In the rows, zero is written as 128.
Each path below is one point turned by a fixed rotation once a step. After each direction that follows a path, write how fast that rotation turns it, in degrees per step (0 if it stays still).
Each turn is a multiple of 5 degrees from 10 to 175, or 0.
Each row of a path follows its step; steps can be skipped.
path 1
step 1: [111 141 122 129 129 127 127 130 133 138 131 121 116 132 128 123 126 123
 125 131 120 128 139 132 130 134 110 128 135 121 129 124 121 135 125 126
 128 124 125 130 109 124 124 128 126 127 138 127 136 129 130]
step 2: [128 144 139 126 120 125 125 137 128 130 120 133 123 138 117 128 119 129
 132 128 121 129 135 117 132 123 126 116 125 122 134 130 143 115 126 137
 122 127 120 135 131 136 127 124 123 120 126 125 133 125 134]
step 4: [132 138 128 127 129 121 125 132 136 134 109 120 133 121 135 129 120 132
 136 134 141 121 129 139 124 127 124 132 130 129 126 125 122 119 117 138
 120 119 126 132 131 124 131 126 128 128 119 142 130 123 135]
step 5: [129 133 142 120 127 126 127 124 121 135 124 127 118 133 132 132 130 120
 128 117 133 127 123 128 129 134 134 121 125 140 133 119 114 126 141 128
 122 121 131 118 113 126 124 130 126 121 132 140 138 122 130]
step 7: [116 130 128 134 126 136 129 146 118 128 135 139 127 127 133 132 127 134
 134 132 133 126 134 134 120 127 127 126 139 130 133 122 129 123 135 130
 120 136 124 131 126 124 119 128 142 119 136 127 141 117 129]
step 9: [119 144 125 128 114 119 113 130 128 123 121 133 122 129 126 139 126 130
 130 128 128 137 139 129 137 125 126 123 116 124 131 131 123 119 125 124
 128 131 127 136 120 128 120 124 130 121 131 139 133 138 125]
step 10: [132 135 128 121 131 125 130 120 133 145 135 119 118 124 120 123 116 134
 130 129 135 122 137 117 128 124 126 124 131 123 130 138 126 125 138 128
 126 121 123 145 123 131 133 134 132 122 131 137 128 116 127]
step 11: [128 139 126 141 124 134 130 139 131 135 124 129 120 120 123 129 123 130
 123 121 130 128 129 135 132 126 132 125 127 127 133 117 119 129 119 141
 129 125 130 127 129 140 125 123 121 130 112 139 136 112 132]
step 13: [128 140 136 128 136 122 119 134 121 132 131 117 130 133 136 130 121 121
 129 128 129 119 139 130 114 124 126 127 126 125 133 121 120 122 122 127
 132 132 133 120 112 123 119 127 128 120 121 121 131 128 144]
step 14: [128 137 139 133 129 125 133 129 134 131 123 148 127 134 138 124 127 121
 137 132 127 121 131 137 131 137 122 119 136 126 135 137 131 124 129 135
 119 130 129 131 120 135 124 139 133 117 139 128 135 123 127]
Speeds:
[128 127 129 124 127 125 128 127 130 128 128 131 127 127 132 128 127 130
 130 131 128 129 128 125 129 129 124 127 126 127 132 132 131 127 126 127
 129 131 128 127 129 129 128 126 130 128 126 132 127 128 128]
60
[129 129 127 129 130 128 131 126 129 131 130 127 127 129 130 128 125 129
 128 130 125 127 127 129 128 124 124 131 128 130 126 127 128 131 132 127
 131 129 127 129 127 128 128 127 125 129 126 129 129 131 130]
155
[130 127 129 126 128 130 128 127 125 125 126 130 128 128 130 128 130 129
 130 128 129 124 127 130 127 128 125 128 127 128 126 125 126 126 131 127
 128 133 128 130 127 128 130 127 131 129 129 127 130 128 124]
40
path 2
step 2: [124 131 118 126 131 125 136 121 119 123 131 123 130 131 140 116 130 117
 130 124 129 126 133 119 136 118 132 127 123 131 131 135 137 134 121 137
 136 133 125 130 121 109 121 137 126 130 128 131 123 136 118]
step 4: [121 126 120 120 130 128 131 128 118 125 119 126 138 115 142 130 129 133
 140 135 123 126 129 125 130 123 125 118 121 128 127 124 134 141 131 114
 143 134 129 128 116 129 124 124 126 126 124 128 118 130 124]
step 6: [127 131 130 123 121 116 138 125 121 131 120 116 126 124 134 120 133 129
 129 129 125 134 119 134 144 127 128 126 131 127 123 120 131 130 120 119
 136 121 141 130 128 123 130 121 143 125 119 138 124 120 121]
step 7: [124 130 128 121 124 135 127 121 131 138 131 134 126 130 116 135 126 122
 124 115 124 119 126 127 135 138 122 136 121 137 134 130 128 123 131 123
 144 134 131 133 119 127 132 124 117 119 119 137 137 130 116]
step 8: [135 123 122 123 134 127 130 117 120 132 121 122 129 126 130 125 125 116
 124 133 133 135 130 118 129 116 128 140 118 124 131 122 132 134 123 133
 134 129 149 141 131 122 122 135 136 131 127 125 124 128 117]
step 9: [136 116 129 126 132 135 121 122 126 130 133 126 124 131 122 136 137 135
 132 134 119 127 131 133 125 139 137 141 122 131 139 131 139 133 140 126
 132 124 128 113 126 124 135 122 133 126 117 133 133 128 116]
step 10: [119 129 125 123 123 131 134 126 122 126 131 127 122 128 132 122 126 141
 131 128 119 131 128 121 125 118 132 122 119 122 136 128 137 149 112 123
 135 129 131 138 124 123 129 134 120 130 131 123 125 134 114]
step 11: [128 121 134 125 137 128 131 116 120 131 134 138 140 132 123 119 124 132
 128 121 124 126 133 118 128 125 130 129 130 138 140 130 139 126 126 130
 126 116 124 123 134 118 126 113 134 129 126 141 140 126 131]
step 13: [126 120 112 128 127 140 133 114 131 129 129 142 134 124 126 130 131 128
 127 123 123 130 121 121 122 125 121 135 126 133 126 133 132 121 127 120
 129 138 132 125 113 122 121 126 122 131 123 141 143 127 131]
step 15: [126 135 126 131 132 132 123 124 131 122 131 126 130 134 127 127 132 126
 128 127 114 121 129 130 139 139 143 130 134 134 131 131 141 121 135 113
 138 138 134 120 121 121 130 130 124 127 126 143 132 130 115]
Speeds:
[131 128 128 127 129 129 128 126 126 130 127 130 128 130 129 125 126 128
 128 128 127 128 128 130 126 129 127 131 127 128 128 126 124 128 125 129
 127 127 129 125 133 125 126 127 131 132 128 130 126 128 129]
130
[128 127 128 126 128 128 131 129 128 130 126 130 126 128 128 126 129 127
 127 121 130 129 126 130 129 127 129 128 128 127 125 128 127 128 129 128
 126 126 129 129 126 126 128 126 125 125 126 128 129 124 131]
60
